Each named turn below is shown by a few rows before and after it. Which turns, in which order, take the first row of each later pair to the second? The first pair is answered.
P (before -> after):
[ 19   6 -18   0 -13 -15   8  25 -25 -18 -30   9  24]  ->  [ 36 -10 -28  -4 -24 -16  18   8 -20 -11  -2   6  13]
[  5  25  -8  -8  -2 -19   5  -8  22   0  10   1 -14]  ->  [ -1  32  -4  -7   5 -18   2  -3  22  -4   2   3 -12]
[ 15  -1  -7   6 -32   0  -3  -7   6   9  -4  12   4]  ->  [ 14  -5  -3  -1 -17  -3   1 -15  12   8  24  10  -8]
[  0   5   3  -1  15   2  -8  -6   5   9  28   7 -14]  ->  [-12  17  11   2  23   2 -16   6   2   3  11   9  -5]
Y (before -> after):
[ 12  13   8   4  -6  12  -9 -17  10  22  21   0  11]  ->  [-11  -7  18   6   7   7 -29  -6   7  13  12 -10  11]
[-11 -32  -2 -10   5 -21 -15  22   6 -13  -7  -4  -7]  ->  [ 27   8 -19 -11 -16  -7  20   3  16   6   6  15  -8]
[ -7 -41   6   8  -5 -14 -25  10 -12 -14 -23 -14   3]  ->  [ 42  -3 -20   3 -30  -4  20 -12  -5   7   1   6  -2]
Z (before -> after):
[-16  12  15  -7  27  -2  -4   3   5  -2   5   4  -9]  ->  [-2 24 10  3  2 13 -1 -6 13 11 -9 14 -6]
[  3 -20 -11  -3  -4  -3  -2   0   4  -4  -1  -1   1]  ->  [  2  -8 -11  -6  -1  -5   1   8  -1 -10  -9   3   7]
[-13  30 -14 -19  29  -3  10   4  -6 -14  18  -2  -7]  ->  [  7  31 -20   0 -10  22   8 -20  12  11   7  11 -13]
Then:
(2 to 3 turns a pair)
[  0   4  -2  -1  -1   6   7   2  25   8  10   4 -21]  ->  [-19  -9   6  -1   6  -2  -9  17  15  -3  -6  -4 -14]
Z Z Y
[-29  10  12 -15  16   1  -8  14   6 -10   3   6   2]  ->  [-17   7   1 -25  14 -10   6  16  -2 -13  15   2   5]
Y P
[  4  16 -10 -18  14 -13  19   3 -13  -9   6  -4  16]  ->  [ -9   6  -3 -14  20 -15  10  11 -16 -14   0  -8  17]
Y Y
[ -5 -12  -5  -3  -3  -4  -2  18 -22 -16 -15 -13   4]  ->  [-11  25  10   8   7  16  -3   8  -3  -8 -19   2  -3]
Y P Y
[ 0 17  9  2  1  5  2 10  3 -4 -1  4  1]  ->  [ 4  9  8  7 -7 11 -1  1 10  2  2  6 -5]
Z Z Z
[-10  33  23  14 -15  35   1   6  18 -10   5  13   8]  ->  [-13  10  27  16 -13  35  -7  -5  26  -6  23   5  -4]
Z Z Z
[ 36 -23 -21 -10 -48 -27  29  -1 -14  10  -2  -7   9]  ->  [ 33 -11 -21 -16 -38 -34  35  10 -23   1  -9  -9  18]
Z Z
[ 25  18 -27 -14  10 -17  35   2   2   3  25   6   5]  ->  [-34  14  15   4  46  -5 -13  14  13  -6   5   2  -1]
Y Z Z
[ 22  -7   5  21  -4  19 -13  10  12  -3 -25  -2  -4]  ->  [ 25 -31  -3   8   4   6  -5   5   8  -8   6 -15 -12]
Y P
[ 14   2  17   1 -36   7   7 -21  -2  19   7  14  15]  ->  [-18  23  41  -1   7   7  -2  -9   1   5  12  14  13]
P P P
[  1 -22  -4   3   5 -17 -11  -7   1  -1  33 -17  -7]  ->  [ 15 -14  -9  13 -20  -2 -12 -19  10  14  21  -6  -7]
Z Z
[-31 -31  22  13  11   0 -33   7   3  -3 -30   2  15]  ->  [-20 -38  10   6   2  -9 -26  15 -10  -8 -37  -2  23]
P Z
[ 21  28  -4  -9  -3 -10  23  10 -10   1  -4   3  11]  ->  [ 19  28   0 -11   9 -10  24   6  -7  -2  12   2   5]
P P P
[-20 -13  17   7   5   0 -33  -7  18  15 -11 -16  -1]  ->  [  6  14   6  10 -16  11 -14 -18  22  29 -15   0   2]
P Y Y
[  3  40  14   5 -12  23   2   0  17  12 -32  20  11]  ->  [ -4 -17   0 -30  17 -29  10  25 -18 -23   5 -15  13]
Z Z Y
[ 11   0  -6  -5  -7  11  21   2  -6  -6 -18   7  18]  ->  [-17 -15  14  -2  23  12   2   0   4 -13   1  -1   5]
Z P P
[ -4  -3  15   3   4   3 -10   8   3  26 -15  -1   7]  ->  [ -3 -13  13   2   1   0 -11   9   0  25 -14  -4   5]
Z P
[-17  21  12  -4  23  -3  -2  18  18  -9  12   9  -3]  ->  [  6  11  -8   4 -24  -1  -4  21   8   2 -26  13  13]
P P
[-22  -9  13   6  16  -4 -10  11   7 -18   9   1  -6]  ->  [ 9 25 -1  8 -8 10 14 -1 13 -2  6 19 -4]
Y P Z
[ 15   1   6   6  -1  19  15   3  -5  15 -20  27  -7]  ->  [ 16   8   2  -2   6  10  24   8 -13   9 -13  26  -4]
P Z Z
[ -7  16  17  16   3  24 -18 -16  11  -3 -32  -8  13]  ->  [  6  26  13  11   5  30  -2 -33  22   4  -3  -3   1]
Z Y Y
[-12   9  26  -9  15   7 -11  -2   8  -1   2   2  -1]  ->  [ -8  -1  19 -19  19  -6  -4   6  -4  -9  10  -6   1]
Y P
[ -9 -18  10  -7  -4 -12   8  20   2 -25  16 -11   4]  ->  [ 13  14   1  -6 -18  -2  30  11   7 -12  16   4   6]
P Y
[ -1 -22   6  -6 -13   5 -27  14  -9  12 -35   5  11]  ->  [ 13   5   2  -4 -20  18 -12   6  -2  22 -35  17  12]
Y Y
[ 14   3 -11 -11  -3  -9   7   6  -5  -5  10   9   8]  ->  [ 11  -3  -7   1 -19   1  -4   3   0   2  -8  14   9]
Y Y Z
[-57 -12  29  22  36  17 -24   9  22  29   1   9 -17]  ->  [-56 -15  26  25  21  11 -31  25   8  25 -32   8  -1]
P Z
[ -8 -16   0   4   1   7  -1  -5  10  18  11 -12 -13]  ->  [-17   8   9   9   9  13  -3   3  11  16  -7  -5  -7]
Y P P
[-38   3  15  15  13   6 -31  14 -17  -9 -48 -20   5]  ->  [  8 -20 -21 -22  18 -23  20  -7 -24 -12  39 -33 -13]
Y P
[  3  23  -4   8 -22  20  -6  18 -16  33 -11  21  27]  ->  [ -9 -26  -4 -14  14  -8  -4  14 -20  16  48  -4   6]
P Z
[  7  16   2   9  16  -6  24  -2  18   2  33  -2 -13]  ->  [ -7  35   9  17  11  -4   9  22   8  -5 -18   4  10]
P P
[-19  16  15 -15  28 -11  -3  14  -3 -25  -2  -4  -5]  ->  [-20 -12  18 -10  21  -5 -13  -5  10 -15  18 -10 -22]
Z Z
[29 36  7 -3 -9  2 21 -8  2 14  2 11  0]  ->  [ -2 -10  18   8 -16  -5 -22  13 -11   2 -38  -6  12]
Y P
[ 24   3   8  -5  -1 -23   9   9 -21  -9 -18  -2 -17]  ->  [ 30  -8   5   0 -13 -16   9  -5 -12   0  -6  -2 -27]
P Z
[13 20  4  5 16 12  7  5  6  9 -9 12 -7]  ->  [ 2 10 14  9 23 13 -4  5  9  7 -9  9 -9]
Z P Z
[  0 -17  15   5  34   7  -4 -12  11  -5  30 -17 -18]  ->  [ -6   1  22  13  36  17  -9 -12  16  -1  19 -10 -16]
Y Y
[  7 -11  -5   2   1 -11   2  15 -20  -8 -14  -7   7]  ->  [  4 -20   5  17  -8   8 -12  -7   1   9  -8  -2  -8]
Y Y Z
